Families of rows that turns and mirrors carry onto each other, the same ones carrying the whole set onto itself: the rest of each named row's family, in list order
3 families of 5 rows
k373: [-25   4  30 -10  19   9 -31  -5 -14  22]
k600: [  7  16   7  -5 -14   9 -26   5 -37   8]
k651: [  9   6 -18   7 -18  31 -16  -5 -16  18]
k699: [ -1 -12 -10 -44  -1  -3  11  -3   1   5]
k162: [  1  -5  19 -42 -14  20 -12  31   9 -20]
k349: [  1   5  13 -38  -3 -13  -8   7 -27   1]
k256: [  7   4  11  -8 -24  44 -26  28   2 -11]
k360: [  5  -7  -3 -15 -22  47 -13  22  19  -9]
k564: [-28  -7  26 -27  24   1 -17  -8  -1  20]
k113: [  4 -11 -28 -16 -10  24   7 -11   7  16]
k127: [-22   2  17   7  14  26 -32 -11  -6  28]
k142: [  1 -13   3 -35 -16  33  -4  24  23 -14]
k888: [  3   4  23 -25 -19  27 -26  34  -5 -18]
k736: [-27 -14   9 -22  23  14  -9 -14  15  24]
k273: [-24  -9   3  -1  16  30 -17 -16  11  30]

The rest of the family of k142: k162, k256, k360, k888
The rest of the family of k113: k600, k651, k699, k349

Families of rows that turns and mirrors carry onto each other, the same ones carrying the whole set onto itself: the rest of each named row's family, in list order
4 families of 8 rows
k429: [  0 -11 -43 -16 -40 -42  -3  24 -20  -3 -22  19  22  -2  14  25 -22 -23]
k933: [-12  -4   6 -14 -33 -45 -38  16  13  -4 -11 -26  11  11  26  50 -17 -22]
k326: [-25  -6  12  19 -37 -28   2  18 -11 -21  -4   6  -8   7   5   9  -1  -1]
k604: [-25  15 -34  -3  -8 -17 -40  17 -13  -6  17  -5   3  14 -22  23 -36 -26]
k38: [-14   5  12 -12 -20 -46 -35  26   9  -9 -20 -31  15  17   1  44  -2 -26]
k735: [ -7  20 -52  17   2 -22   0  -9 -34 -22  -3  16  20 -17   6  20 -28   2]
k803: [  0   9  -1  10 -22 -45  12  -3  -5 -17 -42 -10  26 -11  38  36  -2   6]
k825: [ -7  27 -38  24  -1 -23   9  -5 -33 -21  -7  14  16  -9 -13  13 -23   0]
k40: [-30   7  14  22 -42 -17  -6  14  -6 -11   0  16  -2   8   3  12  -5  -8]
k580: [-21  38   9  28  -1 -20 -11  -8 -11 -30  -9 -29   9  -2   6  50 -20   9]
k703: [-28   7  12  10 -37 -15   3  11 -10  -1 -11  20  -4   9   0  10  -5 -15]
k742: [-25  11   9  18 -37 -17   2  14 -15 -13   1  21  -4   3   3   5  -8  -8]
k489: [  4  17 -48  -3   7 -47 -32   4  -9 -22 -13 -35  34  -7  17  50 -33  -5]
k949: [ -1 -11 -42 -17 -34 -47 -25  22 -15   6 -12  19  21   5  10  14 -15 -28]
k510: [-18  12  12 -12 -30 -52 -37  16   7  -6 -20 -29  14  17  14  51  -8 -22]
k101: [  2  12 -11   2 -28 -53  11  -2 -12  -8 -34  -5  21 -18  36  34   5   9]
k135: [ -5  16 -46  23  -5 -14  -1  -2 -34 -20  -1  20  14 -15   3  13 -25   2]
k370: [  2  16 -42  -9   3 -50 -38   0 -11 -11 -22 -31  33  -1  12  59 -27 -11]
k226: [ -2  20  -6  14 -21 -50  11  -3 -11 -15 -31  -7  17 -19  37  36   6   7]
k508: [-21  37   6  28   6 -15 -17  -6 -14 -26  -1 -27  13   6   0  50 -23   5]
k914: [ -3  20 -16   4 -28 -50  15 -11 -13 -14 -23 -26  18 -20  32  38   4   3]
k325: [-16   2 -17   6  -4 -17 -43  23  -6 -10   5  13   8  21 -19  26 -43 -24]
k527: [-14   7  18  -6 -37 -44 -35  23   8  -3 -18 -26   9  19  11  45  -7 -20]
k154: [-20  33  10  26   8 -25 -25 -13   1 -21   2 -31   5   4  -1  40 -17   3]
k603: [ -4 -14 -38 -14 -24 -54 -22  19  -9  11 -19  16  24  -9  17  13 -17 -25]
k480: [-20  38   3  21  -5  -8  -7  -3  -9 -33  -5 -32   4  12  -1  46 -21   7]
k222: [-24  15 -23   9  -7 -14 -46  16 -14 -16  12  -6   9  20 -20  29 -40 -28]
k802: [  7  21 -48 -11   6 -48 -32  -1 -20 -14 -22 -26  31  -6  14  52 -28 -10]
k551: [ -1 -10 -39 -16 -42 -51 -20  20 -13   2 -20  18  16  -3  16  14 -11 -24]
k252: [-12  20 -46  19  -9 -17   6 -11 -28 -14  -4  16  15 -15  14  14 -36   7]
k472: [-20   7 -26  -3 -14 -15 -50  17 -17 -10  10  -3  13  20 -20  28 -41 -27]
k743: [  6  28 -45 -10   4 -40 -30  -7  -9  -3 -15 -18  35  -5   8  55 -39 -19]

The rest of the family of k489: k604, k38, k803, k703, k603, k480, k252
The rest of the family of k825: k429, k933, k326, k914, k325, k154, k743
The rest of the family of k135: k40, k510, k226, k508, k802, k551, k472

Families of rows that turns and mirrors carry onto each other, the same ones carrying the whole set onto itself: the rest of each named row's family, in list order
4 families of 8 rows
k824: [-1 10 -8 32 24 29 12 15 17]
k761: [ -1 -17   2 -25  -1 -13  -4   9  19]
k918: [-9 -3 -2 38 22 37  9  9  0]
k628: [ -5 -10  28 -18  -4 -14  -9   9   9]
k680: [ 15   1  -2  27  30   0 -22   4  14]
k738: [-13   8   2 -13  -9  17  18  38  10]
k314: [  9 -22   8  27   6   5 -35  17  10]
k929: [-27  -4  16 -14   4  29  25  13  -2]
k980: [-19   9  20 -15  14  18  11  37  20]
k290: [ -6  -2  16  14  28  43  -6  22 -19]
k443: [-13  -7 -14  24  12  45  12  11  14]
k3: [-16  -3  -7  28  27  37  -8  27 -10]
k6: [  5 -19  -4 -22 -13   1 -11  25  15]
k755: [  6 -10  -8   9  33   3 -35   1  -2]
k398: [-30   5  10 -19   7  18  14  -4  -9]
k993: [-16 -13  -5 -16  -8  -8 -24  19  21]
k450: [-22  24  15  -5   7  10  12  33   2]
k447: [-22  11   2 -15  13  16  26  29   1]
k132: [  5 -31  10  20   9  27 -35  10  10]
k638: [-25  -9   8  17  25  47 -18  18  -8]
k331: [-13  -1  20   0 -10 -13 -12  -8  20]
k65: [-26  15   9  24  29  31  -9  23  -8]
k457: [14 -4 28 -5 -9 -9 -4  5 15]
k762: [ 10  -1 -10  18  27  39  17  14   1]
k453: [  8 -19  -3  24  19  -2 -29  -7   8]
k193: [ -3   3  25 -12   2 -13  -9 -10   0]
k821: [ 10 -19   7  30 -11  19 -25   4  -4]
k49: [-25  -6  11 -22  19  25  17   0  18]
k487: [  0 -19  -2 -28   6  -5 -23   9   3]
k800: [ 20 -20  16  28  -1  18 -20  11  17]
k82: [  9  -2 -17  22  14  -1 -28   5  -9]
k12: [-28 -11  -3 -17  -1  32  18   2   6]

The rest of the family of k918: k761, k628, k314, k929, k3, k447, k453
The rest of the family of k980: k290, k993, k331, k762, k821, k49, k82
The rest of the family of k12: k824, k6, k755, k450, k638, k193, k800

Families of rows that turns and mirrors carry onto each other, the same ones carrying the whole set onto itself: the rest of each named row's family, in list order
4 families of 8 rows
k575: [ -8   5   0   8   8   3   4  -5  19 -27   0 -32   5  31 -13 -13 -16  12
   8]
k683: [ -2 -21  16  27 -15  -2  30 -23  -8  11  -2  36 -31  -2   9  20  19  -7
   1]
k416: [ 27   5  23  25 -13  25  12  25  -8 -21   8   5  -4   5 -25  11 -36 -11
 -10]
k151: [-13  -3  10  15   2 -12  22  15  -8 -28   0 -12 -41  20  -8  -1 -10 -41
  -9]
k938: [ 15 -24  14  12  -4  44   9  -8  18  13  -5  21  10   2 -10   1  13  12
  19]
k245: [  8  13  37  20 -13  24   7  38   3 -15   0   7 -13  -7 -21   3 -25  -4
  -7]
k236: [ 18 -25  21  28   3   2  33   6 -32  11 -13  11 -29 -18  23   7  -1 -10
 -14]
k723: [-17 -23  -7  14  18 -10  16 -21   5   8 -14  -4 -21   9  22  -8  28   2
  19]
k395: [-10   0  -5  -7  10  22  13   5  26 -21   6 -30  -3  34 -19  -1  -3   1
  -2]
k420: [ -5   8   9  34  -2 -32  19   2 -11 -24  -7  -2 -32  18  -3   2  -4 -37
  -3]
k247: [  6 -25  -4   5  16  39  10   2  13   7   8  27  14  14   4  23   6  14
  -8]
k261: [ 17 -17   0  31  -9 -21 -15   6  -3 -10  10   7  -8  34  12  32  -4  -8
 -17]
k5: [ -6  16  -6   1   5  14 -13  18   9 -14  -5 -18   7  22 -15  -6 -22  11
 -18]
k936: [  1 -15 -26  13  17 -15  19  -7  11   5  -1  -4 -17   8  25 -17  27  -9
   8]
k860: [ 15 -27   7   6   8  48   9   2   8  12   0   3   7  -4   0  -1  -2  30
  11]
k350: [ 21 -28  12  21  18 -10 -10  15   9   7  17   7  -6  39   6  24  -5  -9
   8]
k512: [ 31 -11   2  11  11 -12 -11  22  16  -1  24  15   2  21  12  17   1 -16
   0]
k571: [ 14  -9  45  26 -11  28  12  15 -10 -21  -9   2  -8   4 -29  15 -31  -1
   2]
k614: [ 19 -17  21  17  11 -12 -11  34  17   7   9   8 -18  19  18  20 -11  -8
  16]
k302: [-24  11  11  -3  -1  33  31 -11   4   7 -17  14 -17 -14 -17 -18   2  12
   0]
k206: [-21  -9  18  22 -10  23  35 -20  -8 -12 -35 -11 -27  -9 -18 -14   1   9
  -6]
k605: [  3 -32 -17  14  13 -12  19 -35   4   3 -11  -4 -11  18  15   1  26  -3
   0]
k592: [ 27  16  20  20 -17  26  -1  11  -9 -19   2  39 -16  -4 -11   6 -14  -6
 -14]
k812: [ -3   1  -1  11   4  11  -2   0  33 -26   4 -15   4  29 -26  -9  -2   0
  24]
k560: [ -4  -7  -3  21  -3  25  42 -26 -17 -23 -19 -11  -8  -6 -22 -22   8  -2
  -6]
k165: [ 18 -24  16  31  -2  13  24   8 -22  14  -7  33 -30 -17  10  16  10 -20
   2]
k321: [ -4   3   5  21   6 -33  15  11 -10 -25  -6 -18 -35  10   4   3 -13 -19
 -25]
k264: [ 28 -21   9  24   5  24   8  -7   8  11 -10   9  17  -8   3  -2   6  31
  18]
k726: [-12  19  13  24 -25 -28   6  -7 -12 -10 -15  -7 -38   6 -11  -8 -10  -9
  -8]
k660: [-11  10   4  20 -11  25  37 -12 -12 -20 -24  -5 -19 -24 -10 -22  -2   1
   0]
k994: [ 21 -20  26  40  -9 -10  12  -2 -18   9 -17  33 -22 -21  13   4   3  -9
  -4]
k369: [-33 -22  -9   9   7 -15  16 -16  10  16 -10 -19  -9  24   6   9  11  11
  -3]

The rest of the family of k512: k938, k245, k395, k206, k605, k321, k994
The rest of the family of k420: k575, k416, k723, k860, k350, k165, k660

Families of rows that turns and mirrors carry onto each other, the same ones carrying the whole set onto itself: the rest of each named row's family, in list order
3 families of 6 rows
k960: [ 12  -7 -16 -20  12  16   5  -7  39  -3  -1   5  43  -8 -18  -4   5  -2
 -28  -3  19]
k181: [ 28 -32  10  19  28  35 -15   1  -6  -6  11 -13   3  -6  -5  -1 -17  24
  30 -15   6]
k235: [ 15 -12  39 -17   4 -19  10   0  23   1  -7  29  16 -14  -7   9 -25   7
  14  13 -11]
k484: [ 10 -10 -12  -5  17  17 -18   8  26 -35 -10 -12  34 -23 -41  -9   1  -2
 -13   0  21]
k913: [  9  13 -14 -17 -10  -9 -16  11  16   6  18  17   5  -1 -32  -5  15  31
  41 -20   6]
k458: [ 14 -45 -12   0   6   5  33  25 -14   9  11   6  16  18 -21 -20  12  16
  11 -12 -12]
k934: [ 24  12  -1  -4  -9  -2 -41  10   5  -5  15  -2   4 -14 -21  -3  20  30
  15 -31  -4]
k785: [ 15 -42  -4 -17   7 -18 -20 -12  23   0  26  -5 -16  -1 -19 -16  20   9
 -13  10 -21]
k305: [ -9 -14  35  -6 -11 -10  15   0  12  -4  -4  16  10   1 -23  13 -27  -1
  22  20  -6]
k269: [  5 -43  -9  -8   4 -26 -20 -17  22   7  10 -15 -20 -21 -17   5  28   1
   7  11 -15]
k561: [  9 -40 -11  -6  -3  21  34  25  -2 -10  -2   9  23 -17   5 -18  27   0
   9 -11  -7]
k846: [ -7 -26   3  29  34  27 -19   8  16   5  10 -17   3  -2 -15  17 -17  20
  23  14  16]
k431: [  8 -45 -21   7  16  -6  35  27  -5  15   0  -4  26 -11  -9  -8  14  12
  17 -22  -7]
k80: [  9 -20  47  -6 -11   5   6  -3  16 -13  -6  33  20 -16  -3   8   1   4
  37  -5  -1]
k750: [ 18 -27  -3  12  53  27 -17   2  15  -1  15   0   6  -2  -2   0 -16  29
  21  20  11]
k59: [ 17  -1 -20 -12   9  18  13 -10  20  -4 -10  -4  30 -13 -40 -15  -1  -9
  -9   7  31]
k945: [ -2   2 -11 -11  -8  -6 -22  13  26  15  23  17  18  -9 -16  19  16  30
  24 -36  13]
k855: [  7 -45   2 -22  -5  -8 -10   3  30 -30   1 -14 -18 -23 -23  -3  12  -5
   2   9 -27]

The rest of the family of k945: k960, k458, k785, k305, k846
The rest of the family of k431: k235, k913, k269, k750, k59

Families of rows that turns and mirrors carry onto each other, the same ones carrying the whole set onto itself: the rest of each named row's family, in list order
6 families of 6 rows
k231: [ 49   7   5 -39 -28 -12  22  46  33  -7  24 -10  -7  32  32   0 -17 -10
 -14  26  -7 -43  21  11  30  20 -27  21 -13   7  16  12 -23  17 -27]
k176: [ 60  -2   3 -28  -2  32   6  20   2 -19  39 -28   3  17  24  -4  -4  21
  -5  26 -25 -44  -3  21  25  16 -22 -12  11  -3  52  11 -50 -10 -32]
k141: [ 34  35   3 -36   0 -10  33  46  -9   6  64  10   2  10  45 -16 -11   3
 -33 -13  21 -22   3 -10 -14 -10  -7  -8   1 -12  30  29  13  35 -45]
k815: [ 32  44   2   7   0 -21  12  43  28  11  30  24  37  29  23  -5 -17  18
 -19   2 -18 -34   4  -9  13  21 -44  -6  13  17  15   9   1  -1 -43]
k229: [ 47  -9   0   8  -8  20  45  36 -35  -3  26 -34  46   9  36  22  -3  19
  -6 -22  -4 -16   5  -8  21  11   2 -19  25   8  56  24 -32  18 -26]
k475: [ 35  17   3 -56 -28  -3  16  41  10  -6  34 -25  -1  16  16  -6 -19 -20
  -9  33  -5 -28  -2  -9   9  20 -25  -6 -26   5  12   4  -6  18 -18]
k595: [ 53  18  -6 -14  -5  53  11  28   2 -11  47 -30  17  17  19  13   5  13
   5  21 -29 -41  -2  21  19  21 -10 -14  16  -6  71   5 -39  -1 -34]
k833: [ 40  -6   0   8   7  17  43  29 -16   0  21 -23  50   1  26   5  -6  28
  -6 -40   2 -29   7   1  26  17  -4 -23  27   9  45  15 -27   6 -25]
k394: [ 39  22   8 -43 -30 -23  24  54  17   0  29 -11 -11  28  36  -3 -19  -5
   0  24  -9 -32  11 -17  16  15 -35   1 -21   9   5  -5  -6  28 -28]
k593: [ 41  30   0 -65 -31  -3  20  44  21  -3  24 -11   0  23  34   8 -13  -7
 -19  18 -11 -36   8 -11   1   3 -24  10  -9  14  -2  -1 -11  23 -17]
k957: [ 42  20 -33 -21 -19  20  25  51 -10  -6  45  -1  19   8  56   1  13  10
  24  -1  14  -8  -2 -20  -3   4  45   6  -5   9  55  11 -24  14 -39]
k460: [ 18  41   4  -1  -2 -30   1  43  23   0  24   5  33  26  24   8 -10   7
 -22  -1 -22 -39  22 -17  17  19 -35  -4   0  10   2  -2  -6  -4 -38]
k16: [ 30  48  -2 -38   5 -23  33  43  -4   7  64   7   5  29  36 -14 -26   8
 -31  -8  24 -27   4 -12   8  10 -16  -4   7 -13  34  22   7  32 -57]
k410: [ 36  46   2 -50  -8  -8  37  42  -8   9  57   8   3  41  39 -13  -3   7
 -20 -17  10 -14  20 -12  -7  -3   1  13  13 -12  37   3   8  18 -68]
k990: [ 41 -10 -11   4   5  -5  52  44 -22  -8  35 -24  50  -1  29  21  -6  38
  -7 -24 -12 -21   1   2  28   8  13 -23   8  -2  57  16 -37  18 -36]
k405: [ 53  -8  -1 -15  -2  40  20  27  11 -19  38 -36  25   5  26  14   2  22
 -13  27 -27 -25   2  22  22  23  -7 -17  18  -5  68  15 -35   5 -24]
k804: [ 57  24 -10 -29  12  36  20  32   1 -20  48 -32  13   7  23  17  -8   0
  16  38 -35 -35  -9   4   5  27 -13 -19   2 -13  54  13 -33   2 -15]
k515: [ 53  10  -1 -22   6  31  17  34   7 -12  35 -22  20  10  17   2  -2  21
  16  20 -43 -33  -2  27  25  10  -7 -22  -4 -11  66  14 -37 -20 -40]
k249: [ 15  44  -2  15 -16 -15   9  34  22  10  17  -3  56  20  15   6  -3  24
 -24   1 -18 -31  -1 -16  20  24 -39 -11   1  12  14   6  -8   9 -41]
k18: [ 40  20  -6 -50 -37  -6  18  54  19  -3  35  -5  -6  25  23  10   2   2
  -4  30 -18 -33   7  -9  10  18 -47   5 -26   6  17   0 -15  18 -19]
k100: [ 48  59   0 -38   1  -4  35  37  -1   1  57  -4  20  24  37   0 -18   6
 -37 -15  23 -24  11 -19   4 -12 -13   1   7   6  25  34  12  35 -53]
k616: [ 46  17 -21 -11 -30  31  26  50 -11 -11  31   0  22   8  56   3  18  11
  25  11  -6 -22 -16  -9 -13  -4  39   2  13   3  55  13 -30  14 -34]
k925: [ 51   7 -21 -15 -12  19  33  50  -2  -8  43  -2  13   5  53   2   2  19
  35   4 -26 -11 -18 -12  -7  -3  39   6 -10  -5  50  11 -29  16 -49]
k521: [ 57  26  -8 -17  -8  42  -2  28  12 -19  37 -36  10   8  30   3  -1   3
  17  22 -33 -35   6  14  27  14 -16  -7   6 -11  53  -2 -47  -8 -43]
k295: [ 37  48  -1 -19  -9   6  29  35   2   4  62   8  19  14  27 -23 -24   5
 -28 -12  25 -21  -9 -23   2  -3   2   1   2 -16  32  23  15  38 -64]
k910: [ 44  25 -11   0 -28  31  42  55   0 -19  47  18  21   2  52   8 -10  17
  11   3   7 -19 -17  -8   3  -5  39  11   0  -8  59  27 -19  26 -34]
k581: [ 34   3  -2  18  -7  12  44  33 -32  -9  33 -24  47  -4  44  22  17  27
   0 -18 -16 -12   7  -2  -1  11   9 -12  12   8  51  26 -33  27 -25]
k45: [ 17   6   9   2 -12  12  37  42 -20  -4  13 -27  53  14  30  24  -1  38
  -5 -23 -27 -16   9 -12  26  11  -7 -26  25  -9  54  13 -16   8 -25]
k951: [ 40  32  -2  15   6 -12  15  36  32  15  28  10  45  22  31   5 -10  28
 -38  -1 -18 -28   0 -19  19  15 -52  -8  19   4  22  21  -4   9 -46]
k858: [ 32  51  -3 -22   6 -11  32  42  10  -3  54  18  12  28  26  -9 -22  10
 -21 -28  25 -33  -1 -18  13   7 -16  13   5 -12  18  23  11  21 -66]
k310: [ 54  21 -22 -17 -23  25  16  44 -14 -17  55   8   5  17  51  -5  14  24
  22   6  -4 -12 -11 -17 -12 -11  27  16   6   7  53  13 -28  11 -57]
k663: [ 40  40  -5  15  26 -27  30  38  19   8  29  -1  42  25  29   9   7  14
 -15  -2 -10 -37   8  -5   5  25 -31  -5  22  31   7  15  -3  10 -46]
k86: [ 59  19 -19 -24 -27  43  32  38  -6 -18  39   3  20  10  36  -3  21  24
  27  12 -19 -18  -7  -6 -12   0  22   9  12 -12  65  19 -26  15 -41]
k516: [ 47  23   5 -55  -6 -15  26  45  20  -7  36 -13  -8  30  34  -4 -21 -10
 -14  26  12 -30   9 -23  13  19 -20  -1 -22   3   7   0   1   8 -29]
k152: [ 25  51  -1  -3  -1  -2   8  31  39  16  26   4  42  35  25  13  -6  22
 -30  -5 -17 -45   8  -7  15  18 -40   5   5  24  13  24  -2  10 -34]
k171: [ 32 -13  -5  17   3  -5  34  36 -26  -4  34 -23  44  12  36  13  12  44
  -9 -26  -2 -30   8 -11  13  13   0 -21  17  26  42  18 -30  17 -28]

The rest of the family of k152: k593, k990, k515, k100, k925
The rest of the family of k86: k460, k405, k581, k858, k516
The rest of the family of k295: k176, k475, k249, k310, k171
The rest of the family of k663: k231, k410, k804, k910, k45

